rotation ticks, each row followed by its count of ticks:
The counts run from 0 to 878.
[-1.82 -1.13  0.33  2.73  0.44  2.01 -0.01 -2.32  0.31  1.66 -0.28 -1.92
 -0.20 -1.07 -0.15  2.54  0.37  0.41  1.89 -1.20  1.00  0.77  1.93 -2.72
 -0.10 -2.76  1.54  0.37 -1.49  2.35  3.73  0.41  0.02 -2.54 -1.71  2.08
 -1.28 -2.57  0.96 -0.98  0.89  1.95  2.48 -0.27  1.95  2.19 -0.78  3.03
  1.21  0.02 -2.18 -2.90 -1.94 -0.46  0.66 -1.28 -0.26  2.54 -0.58  1.89
  1.33  2.20 -2.37 -2.26  2.06 -1.99  0.48 -0.62 -1.14  0.22  1.59  0.34]
651
[ 2.00 -2.35  0.31  2.29  1.77  0.83 -0.17 -1.93  0.87 -0.83  1.86  0.31
  0.35 -1.49  3.26  3.00  0.70  0.31  0.64 -0.67 -0.11  1.04  1.64 -0.10
 -1.21  2.00  0.21 -0.44 -0.60  0.03  1.99 -0.50  2.34 -2.87 -0.77  0.10
 -0.42  2.61 -2.33 -0.42  0.94  0.81  3.93 -0.07  0.35  1.45  0.38  1.50
 -1.12 -0.75 -3.97  0.24  0.14 -0.65  1.48  0.15  3.41 -2.01 -0.16 -0.58
  0.12  1.60 -1.24 -0.43  0.12  0.38  1.76  0.64 -0.78 -1.20  3.38 -0.64]
648
[-2.90  1.68 -1.11 -3.73 -1.07 -0.25  3.29 -1.28  0.28  2.27  2.16 -0.05
  0.89 -2.23  0.08 -0.30 -0.59  2.59 -0.93 -0.12 -2.13 -0.61  0.40  0.48
 -1.32 -4.00 -0.87  2.69  1.97  2.09  2.35  1.59 -1.34  1.06 -0.36 -0.54
  0.20 -2.35  1.65 -0.73  0.88  0.63  1.57  0.99 -0.99  1.82 -1.33 -2.92
 -0.66  0.13 -1.26  0.17  1.77 -1.54  0.66  1.44 -0.30  1.56 -1.45  3.12
  1.15  2.81 -2.89 -1.83 -0.69  2.65  0.09 -0.11 -0.08  0.54 -1.02  0.76]
541
[ 1.24 -2.78 -0.88 -0.23 -0.07  0.72  0.79 -3.24 -0.38 -1.68  1.01 -1.29
 -0.21 -0.90  3.20  2.83  1.05 -1.52  0.38  0.68 -0.49  0.25 -0.04  0.82
 -2.27  0.76  1.92 -0.21 -0.90 -1.17  2.58 -1.01  2.68 -1.39 -0.20  1.70
  0.16  1.96 -3.14 -1.54  0.23 -0.93  4.43  0.04 -1.50  1.87  0.25  1.10
  0.60 -1.65 -3.31  2.85  1.09 -0.52 -0.65  1.00  3.31 -2.36 -0.01 -0.05
  1.56  0.20 -2.33  0.47 -0.61 -0.12  1.39 -0.11 -1.73 -2.53  1.04 -2.11]
105
[-0.91 -2.54 -0.76 -2.43  0.98  1.36 -0.27  0.22 -0.87 -2.20 -0.65 -0.15
 -1.35 -1.11  1.10  1.08  1.68 -0.81 -1.14  2.47 -2.90 -1.68  2.01 -0.32
 -2.43  2.99  1.88 -1.01  1.39  0.42  0.73 -4.62  0.30 -2.21  1.59  0.58
  1.28 -0.25 -2.53 -0.56 -1.74 -3.31 -0.66 -0.09  1.73 -0.42 -1.85  0.84
 -1.39 -2.22 -0.24  1.40  1.29  2.20  0.32  1.16  0.94 -3.57 -0.39 -0.76
 -1.97 -1.45 -2.39 -1.22 -0.92  0.09  3.14 -0.34  2.70 -0.60 -0.11 -0.26]
863
[-1.15 -1.99  0.90  0.16 -1.32 -0.64  1.04  0.65 -2.10  0.35 -3.32  0.78
 -0.53  1.77 -0.26 -3.64  0.57  4.42 -1.55 -0.78  2.11 -0.11  0.50 -1.13
  1.31  2.85 -1.00 -1.58 -0.76  3.87 -0.28 -0.28  0.33  0.18 -0.12  0.67
  0.89  0.46  0.10  2.74  2.69  1.35  2.92  0.37 -0.53  2.23 -2.06 -0.12
 -1.53  1.50  0.63 -2.67 -2.45  0.10  2.26 -0.13 -1.75  0.36 -0.64 -0.58
 -2.17 -0.53  1.49 -0.96 -0.14  1.23 -0.58  4.39  0.01  3.74  1.82  0.80]
283
[ 0.97 -1.43 -1.02  1.19 -0.44  0.47 -0.27  1.38 -1.53 -1.02 -3.61 -0.04
 -2.22 -1.25 -0.05 -3.75  1.33  2.82 -0.95 -0.25  3.60  1.02 -0.50 -0.72
  1.88  2.11  0.54  1.15 -2.31 -1.59  0.44  0.85 -1.23 -2.97  2.55 -0.46
 -1.08 -0.69 -1.12 -0.32 -2.66 -1.89  0.71 -1.28  1.47 -1.18  0.69  1.38
 -1.33 -1.97 -1.15 -0.65 -1.07  3.10 -0.13 -0.96 -1.36 -0.53  2.83  0.42
 -2.59 -1.04  0.96 -0.34  0.17 -1.74  0.50  0.28  4.39  3.80  1.29  1.07]
570
[ 1.30 -1.85 -0.06 -1.27 -0.16  0.63 -0.91 -1.91  0.69 -0.61  2.63  0.97
  0.25  0.43 -0.60  0.49 -2.59 -0.58  0.08  1.87  0.66  0.58 -4.03 -1.01
  0.07 -2.66  0.92  2.13  0.34 -3.51  1.28  0.23 -0.74  1.22  0.20 -0.62
  0.20 -1.11 -0.15 -0.70  0.04 -1.49  0.09  0.52  0.42 -0.42 -0.37 -2.76
  1.25  0.33 -0.53  2.51  2.29  1.01 -4.33 -0.45  3.33 -0.44  1.29  1.21
  2.56 -0.64 -2.30 -2.59 -0.32  0.13  0.94  0.08  0.18 -1.61 -1.48 -3.42]
248
[-1.94  1.50 -0.72 -0.62 -0.86 -2.20 -1.91  3.37 -1.61  0.51  0.18 -1.33
  1.61  2.01 -1.97 -1.40 -0.25 -2.14  1.67 -0.22 -0.89 -0.92  0.29  1.49
 -1.49  0.40 -1.22 -2.66  0.46 -0.73 -4.02 -0.51 -0.48  1.23  0.03  0.24
  0.75 -1.20  1.25  0.29 -1.42  1.47 -2.73  0.07  0.58 -1.14  2.30  0.21
  1.76  1.43  4.25  2.80 -0.85  1.75 -2.62 -1.97 -1.86 -0.27  0.71 -1.73
  1.00 -1.24 -0.11  1.99  1.13 -0.92 -2.43  0.16 -1.82  0.31 -2.27  0.42]
75
[ 2.50 -1.89 -0.64  1.78 -0.25 -0.46 -3.49 -0.71  0.50 -1.31  0.59  2.44
 -1.76  1.64 -0.30  0.69 -0.63 -1.85  2.02  0.46  0.63 -1.66 -1.77 -1.53
 -2.86  1.91 -1.64 -1.21 -1.03 -2.74 -2.90 -1.17 -2.29 -0.85 -0.63 -0.56
 -3.88  1.84 -2.49  2.10  1.05 -3.01 -0.27  0.05  2.08  0.67  2.81  2.67
 -0.52 -0.16 -0.83  1.44 -1.28  0.13 -1.08 -1.50  0.68 -2.21  2.85 -1.45
  1.02 -1.69  2.15  3.55  0.12 -1.62 -2.17 -0.80  0.54  1.20 -0.10 -1.62]
661
[ 3.13  0.57  0.44  0.48 -0.95 -1.09 -1.89 -0.53 -0.01 -2.15  2.10  0.79
 -0.03 -0.68  0.98  1.66 -1.18 -0.78  1.09  1.41  0.68  0.34 -0.38  1.75
 -1.26 -1.37  2.15  4.37 -2.33 -4.13  0.58  2.79  1.50  0.08  1.25  0.41
 -0.24 -0.49  0.03 -3.00 -2.32 -2.06 -0.24 -1.66 -1.31  0.16  1.64 -1.40
  0.95 -0.77 -1.07  1.72  0.81  0.93 -5.26 -1.41  4.53 -0.57  1.30  0.16
  1.87 -0.93  0.21 -1.99 -0.65 -2.23  1.01 -1.43  0.34 -0.63  0.38 -2.12]
550
[ 2.18 -2.24  2.46  1.74 -1.39  0.75  2.26 -3.68 -0.46 -0.78 -1.41 -0.18
 -1.02 -0.80  3.46  0.68  0.24  0.82  0.36 -1.61  2.99 -0.54 -0.07  0.11
  0.20 -0.91  2.18  1.69 -1.42 -0.18  2.14  0.65 -0.37 -0.76 -2.64  2.06
 -0.78 -1.14 -2.28  0.10  1.71 -1.93  4.05 -1.52 -0.74  2.90 -1.12  0.74
 -0.21 -0.32 -3.63 -1.16 -0.58 -1.96  0.64  0.60  1.83  1.62  0.39  1.40
  1.86  1.11  0.59 -0.09 -0.85 -0.48 -0.94  1.06 -0.27  0.01  2.03 -3.16]
498
[-2.76 -1.19  0.33  0.17  0.27  0.09  1.80  1.85 -2.16  0.68 -2.36 -2.25
  1.60  0.90  2.76  0.13  5.11 -0.51 -2.36 -0.59 -1.43 -0.90  3.43  1.78
 -1.44  2.04 -0.14 -1.58  0.14 -0.05  1.15  0.91  2.03 -1.87 -0.08  1.32
  0.70 -0.84 -2.05 -1.13 -1.86  0.06  1.67 -2.20  1.63  0.93 -1.08 -0.02
 -1.47 -1.30  0.32  3.95 -1.10  3.59  0.28  0.08 -3.41 -0.34 -1.96  0.51
  0.53 -0.31 -0.50  1.01 -0.19 -0.07  0.04  2.03 -0.15  0.83  1.17  1.43]
172
[ 0.73  0.53 -0.01  0.88  0.19 -0.56  0.58 -0.80 -2.26 -0.54  0.16  0.60
  0.35 -0.11  2.12 -0.80 -1.80  2.34 -0.11  0.56  2.34  1.43  0.65  1.87
  2.17 -0.65  2.32  2.60 -2.05  0.02  1.47  3.37  2.62 -0.22  1.13  1.52
  2.29 -0.99  0.50 -2.54 -2.35  2.04  1.18 -0.39 -0.91  0.16 -1.78 -2.52
  1.20  1.43  0.74 -0.66  0.14  2.09 -2.36 -0.45  2.18  1.40 -0.51  0.16
 -0.44 -0.48 -0.25 -5.19 -2.74  1.04  2.88  2.26 -0.03  0.18 -0.10  0.00]
394
[ 0.35 -3.31  1.35  0.56 -0.26  1.15  0.56 -4.25 -0.39 -0.22  0.07  1.03
 -2.03 -0.57  0.79  0.13 -1.22  3.29 -1.33  0.20  2.58  0.24 -1.60 -0.60
  2.60 -0.07 -0.16  2.52 -0.19  3.44  2.69 -2.12 -0.52  1.05 -0.49  0.18
 -0.13 -0.40 -1.18  0.91  1.71 -1.58  3.93  0.61  0.11  1.28 -3.32 -0.54
  0.12  0.45 -2.30 -3.50  0.19 -0.94  0.75  0.85  1.70  0.12  0.53  2.16
 -1.88  0.37 -1.29 -2.76 -0.38  0.29  0.60  2.06  0.85  0.63  0.78 -2.58]
196
[ 0.53 -2.42 -2.22 -1.76 -2.59 -0.97  0.94 -1.01  0.78 -2.08 -1.35  2.38
 -1.43 -0.92  2.25 -0.80  0.38  1.66 -1.25 -2.10 -0.11 -1.61  0.26 -2.22
 -0.05 -0.73 -0.84 -1.99  1.17  1.15  1.72 -0.82 -0.86 -1.66  1.43 -0.63
 -1.96  1.90 -1.60  1.31  2.11 -1.06  1.77  1.35  1.37  2.42 -2.39  1.18
 -1.02 -1.48 -2.63 -0.90  2.38 -1.92  4.28  3.82 -0.51 -1.64  0.89  1.59
  0.03 -1.02 -2.55 -0.38  2.03  1.09 -1.55 -1.49  1.14  1.64 -0.95  0.24]
431
[ 2.97 -3.56  1.49  0.79  1.35 -1.37 -0.52 -2.13 -0.78  0.43  0.74  0.48
 -1.21 -1.85  3.36 -2.32 -2.89  0.97 -0.61 -1.09  1.64  0.66 -3.38  0.78
  1.44  2.91 -0.86 -0.33 -0.61  3.02  0.37  0.16  2.42  0.51  1.03 -0.68
 -1.31  3.16 -2.42  0.50  1.75  1.82  2.69  0.78  0.08 -0.41 -0.52 -0.17
  0.75  0.54 -1.40 -0.72  0.58 -3.72  0.49  1.71  2.56 -1.16  3.06  0.58
 -2.77 -0.42 -1.73  0.22  0.67  1.85  1.21  1.16 -0.72  0.73  0.34 -0.19]
46
[ 2.29 -0.32 -0.52  1.89 -0.56  1.29  2.31  1.86  0.13 -3.29 -2.86 -1.66
  0.35  1.96  0.52 -1.65  1.95 -1.08 -0.73 -2.38  1.25  0.11  1.15  2.05
 -0.16  3.06 -0.32 -4.69 -0.48  0.10 -0.93  0.87 -0.94 -0.45  0.06 -2.18
 -0.68  3.28 -0.54  1.78  1.03 -0.73  0.73  2.28 -1.05 -0.26 -0.56  2.51
 -1.82 -0.98  1.23 -2.26 -0.76  0.46  2.90 -1.54 -1.46 -0.26 -0.68 -0.47
 -1.21 -0.30  3.60  2.76 -0.96 -1.48 -2.79  2.24  1.83 -0.09  1.45  1.78]
427
[ 1.72 -1.87 -0.35  4.44  2.28  1.03 -2.88  0.55 -0.80 -1.32  0.48 -1.05
  0.07  3.42  0.41  0.90  0.67 -1.56  1.60  0.23  2.51  0.23 -0.57 -0.56
 -0.92  2.86 -0.77 -2.90 -1.31 -1.98 -1.14 -0.05  0.13 -1.56  0.48 -0.93
 -2.70  2.86 -0.64  0.64 -0.95 -0.56  0.95 -0.19  1.86 -0.23  1.82  3.97
 -0.16 -0.20  0.27  0.93 -1.66  2.17 -0.86 -2.59 -1.27 -1.40  0.65 -1.25
  1.23 -2.17  3.45  1.28  0.71 -3.16 -0.74  0.57 -0.14  0.32  2.16 -1.02]
119
[-1.01 -1.93 -0.91  0.62 -0.63  0.78 -1.83  1.32  2.60  0.23 -3.46  0.20
 -1.56  0.14 -4.39 -3.04  0.59 -0.32 -1.90  1.14  1.25  1.35 -2.56 -4.03
  3.49 -0.97  0.81  0.13  0.76 -2.35  0.53 -1.21 -2.02  0.71  3.32 -1.74
  0.55  1.24  1.65 -1.32 -1.64  1.57 -0.75  0.25 -0.21 -1.75 -1.59  0.01
  1.53 -0.71 -1.34 -2.37  2.00  0.35  0.19 -0.62  0.83  0.73  0.22 -0.77
 -0.38 -0.31 -0.58  0.88  2.51 -3.80  0.22 -0.43  2.68  1.11 -0.91 -0.91]
724
[ 1.14 -1.19 -1.07  0.48  1.77  1.30  0.21 -2.82  1.32 -2.38  5.17 -1.75
 -0.40 -1.86  1.36  2.99 -1.71 -3.05  0.70  1.55 -1.39  0.78  0.44  2.76
 -2.99  1.03 -0.10 -0.37  0.28 -0.96  1.58 -2.69  0.90 -0.20 -1.32 -1.42
 -1.57  0.96 -1.17 -1.09 -1.14 -2.74 -0.52  1.75  0.10 -2.21  0.87  0.41
 -0.33 -1.43 -0.97  2.04  1.64  1.21 -1.16 -0.70  2.14 -2.57  0.66  0.42
 -1.33  0.74 -1.65  0.77 -1.07  0.71  1.66 -1.17 -0.41 -4.03  0.76 -0.81]
405
[ 1.34 -3.97  0.32  1.84  0.49 -0.18 -0.27 -4.21 -2.91 -0.28  1.97 -0.63
 -0.75 -1.04  4.57  1.56 -1.40  1.88 -0.50 -0.61  2.29  2.41 -0.01  1.27
 -0.33  1.50 -1.28 -0.71 -0.03  3.17  2.31 -0.89  1.19 -0.77 -0.99  0.16
 -1.41  1.49 -1.95  1.05  1.13  0.30  4.77  0.07 -0.39  2.55  0.12  2.26
  1.10 -0.07 -2.04  1.24 -0.03 -0.90  0.79  1.79  1.75 -1.35  1.02  1.20
 -0.10 -0.75 -2.24 -0.67  1.61  1.31 -0.44  1.14 -1.64 -0.02  1.52 -1.57]
347
[ 0.27 -1.83  0.02  2.71  2.24 -0.52 -0.94  2.14  0.37  1.22 -0.58 -0.11
  0.63 -1.41  0.52 -1.41 -0.40 -1.86 -1.62 -2.32  1.62  2.96 -1.17  0.95
  2.89 -1.63 -1.42 -2.77  1.25 -1.30  0.92  1.29 -2.71  1.23  1.73 -2.50
 -0.35  2.73  0.20 -2.46 -1.22  1.92 -1.16  1.06  2.33 -4.14 -1.77  1.24
  0.70 -0.99  0.73 -1.24  1.59 -0.92  0.70  0.66 -1.82  1.57  2.49  0.47
 -1.14 -0.76 -1.93  0.62  2.53 -1.73 -0.49 -1.20  1.54 -0.62 -1.25 -0.53]
874
[-0.34 -0.55 -2.39 -0.29 -0.70  1.58 -1.25  0.85  3.67 -1.88 -1.73 -0.15
 -3.24  0.33 -2.82  1.49  0.65 -1.46  0.88  1.29  0.14 -0.59  2.47 -2.51
 -0.63 -0.39  0.88 -1.77  0.69  0.04  0.72 -3.81 -2.07 -1.39  1.55 -2.32
 -1.18  0.90  0.77  0.92 -0.60 -3.41 -1.80  2.05  0.46 -0.17 -1.01  3.29
 -0.19 -1.84 -0.39 -3.43  1.54  0.51  3.01  0.04 -1.39 -1.51 -0.36  0.74
 -1.52 -0.27 -0.15  0.04  2.41 -1.93 -1.42 -2.91  3.00 -0.84  0.27  0.48]
123
[-2.10  0.28  0.83  2.65  3.34  0.99 -2.40  0.55  3.02  2.20 -1.12 -2.86
 -1.94 -3.60 -1.81 -2.01 -0.38 -1.68  0.12  1.10 -0.32  1.85  0.34 -1.07
  1.42  1.24 -0.15  1.87 -0.17 -0.01  0.76 -2.42 -0.99 -1.98 -0.22 -2.15
 -1.24 -0.12  1.33 -1.69 -1.52  0.76  0.47 -0.26  1.22 -2.07  2.25  2.86
  1.29 -0.91 -1.89 -1.75 -1.06 -0.63 -1.46 -2.77  1.45  1.12  1.35 -0.53
 -3.06  0.36 -1.42  2.48  3.18 -3.30 -0.64 -1.46  0.88  1.05  1.13 -0.02]
266
[ 0.94  0.56  1.63 -0.73 -0.76 -3.09 -0.49  0.77 -0.31  0.75 -0.85  2.35
 -0.69 -1.20 -0.90 -2.26 -2.55  1.07 -0.47 -0.84  0.32 -1.42 -3.50  1.44
  2.57 -1.01 -1.37  2.68  1.90  1.67 -2.06  0.29 -2.27  3.52  0.62 -1.57
 -0.34 -1.19  1.75  0.77 -0.59  0.82 -2.48 -0.25  0.34 -1.82 -2.01 -3.44
  1.45  1.62  2.14 -2.34  0.16 -1.94  0.22  2.40 -1.00  1.53  2.39 -0.14
 -2.11 -1.69 -0.45  1.02  1.00  0.38 -2.04 -0.26 -0.45  2.31 -2.71 -1.22]
829
[-1.74  0.05 -0.96 -0.14  0.12  0.28  0.20 -1.25  0.70  2.65  1.74 -1.23
  1.33  0.78 -1.23  3.29  0.84 -1.06  3.38 -0.39 -2.98 -1.63  1.72 -3.53
 -2.22  0.65 -0.67 -1.13 -1.15  2.41 -1.97 -1.95  1.71 -0.96 -3.59  2.36
  0.45 -0.08  0.59  1.79  1.77  3.30  0.48  0.60  0.77  3.57  1.19  2.30
 -1.43  0.76  0.77 -0.97 -2.49 -1.32  0.35 -0.19 -0.68 -0.13 -1.58 -0.16
  2.07  2.85 -1.51 -0.14  0.24  1.06  0.52  0.47 -3.40  0.62  0.82  2.83]
62
[-0.46  0.64  0.09  0.11  0.51 -0.42 -1.06  1.36 -0.28  1.03  2.55 -0.03
  1.37 -0.94 -2.34  2.15 -1.02 -2.61  2.37  0.51 -1.94  0.53 -1.03  0.12
 -2.22 -3.14 -0.16  1.62 -0.01 -2.74 -1.40 -1.39 -1.98  1.45 -1.76  0.00
 -0.15 -2.64  0.96 -0.64 -1.62 -0.48 -4.21 -1.98  1.16 -0.80  1.80 -1.26
  1.20  0.39  2.46  2.36 -1.11  1.78 -5.04 -0.93  0.36  0.86  0.96 -0.44
  3.08 -0.41 -1.28  0.21  0.25 -1.43 -0.40 -1.21 -1.60 -0.53 -2.13  0.14]
161
[-2.48  1.62 -1.54 -3.10  0.36 -0.70 -3.08  2.88 -0.10  0.29  1.10 -1.43
  0.66  0.71 -3.84 -1.42 -0.03 -2.66  0.71  1.32 -2.53 -1.71 -0.76  0.16
 -1.26  0.84 -0.91 -2.59  1.47  0.51 -2.68 -2.09  1.11  0.68  1.68 -1.12
  0.91 -1.35  0.98  0.33 -0.92  0.29 -3.91 -0.37  0.62 -1.97  0.97 -0.27
  2.28  0.51  3.90  2.55 -1.27  1.09 -2.60 -0.96 -2.49 -0.69 -0.11 -1.08
  0.84 -1.71 -0.58  0.65  1.83 -1.50 -1.04 -1.11 -2.06  0.25 -3.63  1.12]
76
[ 0.50  0.72  1.33  1.19  1.47 -0.77  1.04  0.07 -2.08  1.80  3.10 -3.21
  2.75 -1.67  1.42 -0.65 -0.65 -0.31  0.36 -1.73  1.32  0.67 -0.98  1.69
  0.23 -1.48 -0.39  0.43 -0.82  0.76 -0.13  2.46  3.38  0.28  0.12  2.17
  2.02 -1.24  0.19 -2.77 -2.04  4.42 -0.70 -0.55 -0.03 -1.74  2.11 -1.30
  2.05 -0.17  2.06  1.14 -0.53 -0.56 -2.65  0.43 -0.77  2.01  1.90 -0.04
 -0.43  1.78 -2.42 -1.23  0.11  0.71  3.74  0.64 -2.43 -0.05 -1.41  2.59]
546
[ 0.00  2.17 -0.20  0.98 -1.79 -2.63 -2.58  3.61 -2.69 -0.23  0.08  0.93
  0.19  0.91  0.22 -0.88  0.84 -1.64  1.35 -0.89 -0.90 -1.72  0.02  1.68
 -1.57  0.38 -1.02 -0.27 -0.30 -1.33 -4.69  1.46 -0.20 -0.01 -0.64  0.09
  0.04 -0.79  0.29  1.07 -0.71 -0.99 -2.43 -1.95  1.01  0.35  3.52 -0.19
 -0.20  0.56  2.99  3.42 -1.92  2.05 -2.35 -0.97 -1.32  0.30  2.01 -1.57
  1.75 -3.07  1.31  2.46 -0.29 -1.52 -3.52  0.48 -1.60  2.78 -1.93  0.80]
74
[ 0.86  0.94  0.24 -0.65  0.86 -0.99  0.48 -2.69  1.19  0.20  3.19 -0.38
 -0.62 -2.12  0.11  0.62 -2.42 -0.18  0.89  0.65  0.46  0.29 -2.29  0.29
  1.04 -2.69  1.11  3.44 -1.63 -1.72  1.22  1.06  1.46 -0.79  2.04  0.59
  1.06 -2.04 -0.05 -3.97 -3.11  1.06 -1.50 -0.53  1.41 -2.08 -1.33 -1.95
  1.42 -0.37 -0.28  0.23  1.95 -0.14 -2.71  1.38  1.13  1.47  2.40  0.70
 -0.29 -0.63 -3.17 -2.41  0.24 -0.82  3.36 -2.55  0.32 -0.28 -1.70  0.57]
548
[-1.51  0.44  0.64 -1.41 -1.09 -0.70  0.63 -1.12 -2.45  0.72  1.28 -0.31
  0.84 -0.47  1.44 -1.06 -0.63  1.89  0.99  1.47 -0.09 -0.13  1.31  1.04
 -0.90 -1.51  1.89  3.77 -2.06  0.09  0.87  1.98  2.16 -0.91 -1.25  2.47
  1.67 -3.98  1.17  0.37  0.62  0.01  2.31 -1.62 -1.14  2.10 -0.47 -3.87
  0.69  0.91 -0.25  1.34 -1.66  0.70 -3.59 -1.79  1.61  1.36 -2.01  0.28
  1.28  1.21 -0.61 -3.82 -3.24  2.50  1.75  3.26 -0.98  0.96  0.46 -0.49]
695
[ 2.64  3.65  1.47 -0.67  0.79 -1.92  1.06 -2.44  0.51  0.27  2.11 -0.52
 -0.88 -1.92  1.71  0.33  0.23  2.00  0.91  1.40 -0.21 -0.38 -1.49  2.50
  0.57  1.06 -1.05  5.62 -1.05 -1.01 -2.15  2.00  1.93 -1.36  0.36  0.36
  0.09 -1.35 -0.59 -2.63 -2.89  0.28  0.83 -0.94 -0.47 -0.65  1.32 -0.81
 -0.70  0.12 -0.94  3.01  1.18  0.29 -2.64  2.66  0.95  0.13  2.12  0.80
 -1.31 -0.20  1.23  2.18  0.42  0.69  1.31 -2.25 -2.22  2.19  0.39  0.41]
157
[-3.14  1.74  0.05 -2.73 -1.08 -1.05  3.02  0.07 -0.72 -0.18 -0.24 -2.74
  1.88 -1.51 -0.36 -2.38  0.86  1.43 -2.00 -0.68 -0.53  0.09  0.62  2.28
  1.01 -3.09  0.62  0.55  0.24  2.69  2.66  2.80  0.58  1.05  1.59  0.57
  2.31 -2.35  0.95 -0.36 -0.10  2.57  1.09  0.98 -0.84  0.86 -1.69 -2.24
  2.51  0.76  1.31 -0.58  0.40 -0.82  0.11  0.52 -1.94  2.74 -2.39  1.81
 -0.86  1.70 -2.36 -2.91  0.42  1.01  0.71  2.04 -1.71 -0.88 -2.10  1.52]
239
